Each path below is one point turned by a fixed rotation once a step. After each direction that follows a path, write how fast that rotation turns it, in deg/step (0 if it stays still).
Each turn is a multiple of 5 degrees from 10 to 175, or 0.
Each row of a path follows its step; steps can be skipped.
path 1
step 0: [  2  20  28   3 -14  -6  -6   5   9   5 -13   1 -11  14 -18   6 -17  -7
  -2  19   6 -14  -8 -18   6  -5 -27   3   4 -11 -11  15  -3 -27  -5   1
   6  10   6  18 -27  -1   9   0  -5 -16  -3   9]
step 1: [  3   6 -26  -1  -3   0  22   8  -7  -4  -7   2  -6  -5 -10 -11   4  26
  -3 -19   2   3   5   8   5 -17  -4  12  -7  -1  19  -1   5 -13   8  26
  12 -25 -14 -17   5  -9 -19  11   2  11 -12  25]
step 2: [ -2  -2  -2   3  -6  -8   7  20 -16  11   6 -14  16 -24  19 -19  -8  -6
  11 -13   9 -19  14  -4   7  -2  -8  -6  21  13 -17   0   7   7   2   3
  15  37  14   6  -6  -2  10  -4  -4 -14   3 -16]
step 3: [ -1  36  11   2   2   2   3   8  20  10  15  19  -7  12   0 -13  14  11
   4  11  -6 -26 -15   1  13   5   2   8 -18  11  12  16  -1  -9  -7 -15
   3 -28  -7  -2  -7  19   2  -9 -12  -9  -2   3]
step 4: [-26 -25 -21  -8   5 -11  10  -7   8 -22 -18  -6  12  -3   9 -11  -6  19
  15   3  -8  -2  15  -7  -6   0  -3  -4 -15   6 -12  11  -6  -6  -3  11
   2   9 -21 -14   4 -16  -2   2  21 -12  13  21]
step 5: [-15   5  -1   6   0  23 -11  15 -16   5  16 -14   7  13 -11  12  -2   0
   4 -10   9 -31 -17   2  -8   5  17   8   9  17  -5 -14  25  -1   1  12
   1   9  19  14   0  12  22  16  -7   2  11   4]
step 6: [ 10  10   4  -5  -1  15  22   2  26 -12 -10 -10  24  27   5  -9  17 -15
  -9  11   0  11  -7 -10  15  -2 -13  15   1  -6   9   7  -3 -16  12 -19
  18  -3  -2 -17   5   7   5 -14  17  -8 -10   7]
step 7: [-23 -25 -21  25  15   9  -5  -7   8  13   1  -2  -4  12  14  10   6  15
   6 -19  -9 -17  17   8 -20 -30  -3 -15   9  -3   6  10   0  15  -2   9
  -1  -5   1  -2   4 -14 -11  -3  -8 -11  -7   0]
step 8: [ -7   9  12 -12  -5  11  -4  21  -4 -12  30   7   4  13   2  -6 -10   5
   6  12  24   9  11 -15 -14   5 -20  -6  10   9   6 -15   1 -10   8 -21
   1   8  -3  13  -5  -6  31  -2 -12  17  13  -4]
step 9: [-12  20  -7  11   2   0  -8 -25   0   5  -6  -3   6   4  10   2  28  -3
  -4  -4  -7  24  -7 -10   2  11 -21   9   4  11   9  21 -10  13   2  18
  13 -19  -3   4  16  24 -10  -5  11   5   2  23]
Directions:
[ 0  7 -6 -6 -2 -3  1  2  5 -1  4  1  5  1  1  5  0  0 -3  9  5  1  0 -9
  4  1  5 -1  0 -6 10  2  1  3 -4  6 -1  0  2  0 -3 -2  2  2 -3 -1 -3 -2]	135
[ -1  -6   3  -3   7  -6   4   0   0  -2  -3   1  -1   5  -3  -3  -3   0
   3   4   4   0  -3  -6   3   3  -2 -10   3  -3  -4  -4  -4   2   4   3
   7   7   1   1  -4   4   0  -9   3   1  -2   1]	175
[  2   0   9   1  -2   3  -6   4  -4  -2   1  -2   5   4  -1   0   5   6
  -1  -2   3   4  -3  -4  11   3  -1   0   3   5  -3  -2   1  -2  -2   0
  -4   4  -1   0   1   0   1   0 -11  -4   3  -6]	125
[  1   0  -6   8   1   3 -12  -1   3   1  -3   5  -4   4  -2  -5   0  -3
  -3   5   5   0   2   1  11  -1   2   2   0   0   1   6   0  -2   3  -2
  -1   1  -6   1  -2  -1  -4  -2   7  -3  -2   2]	120
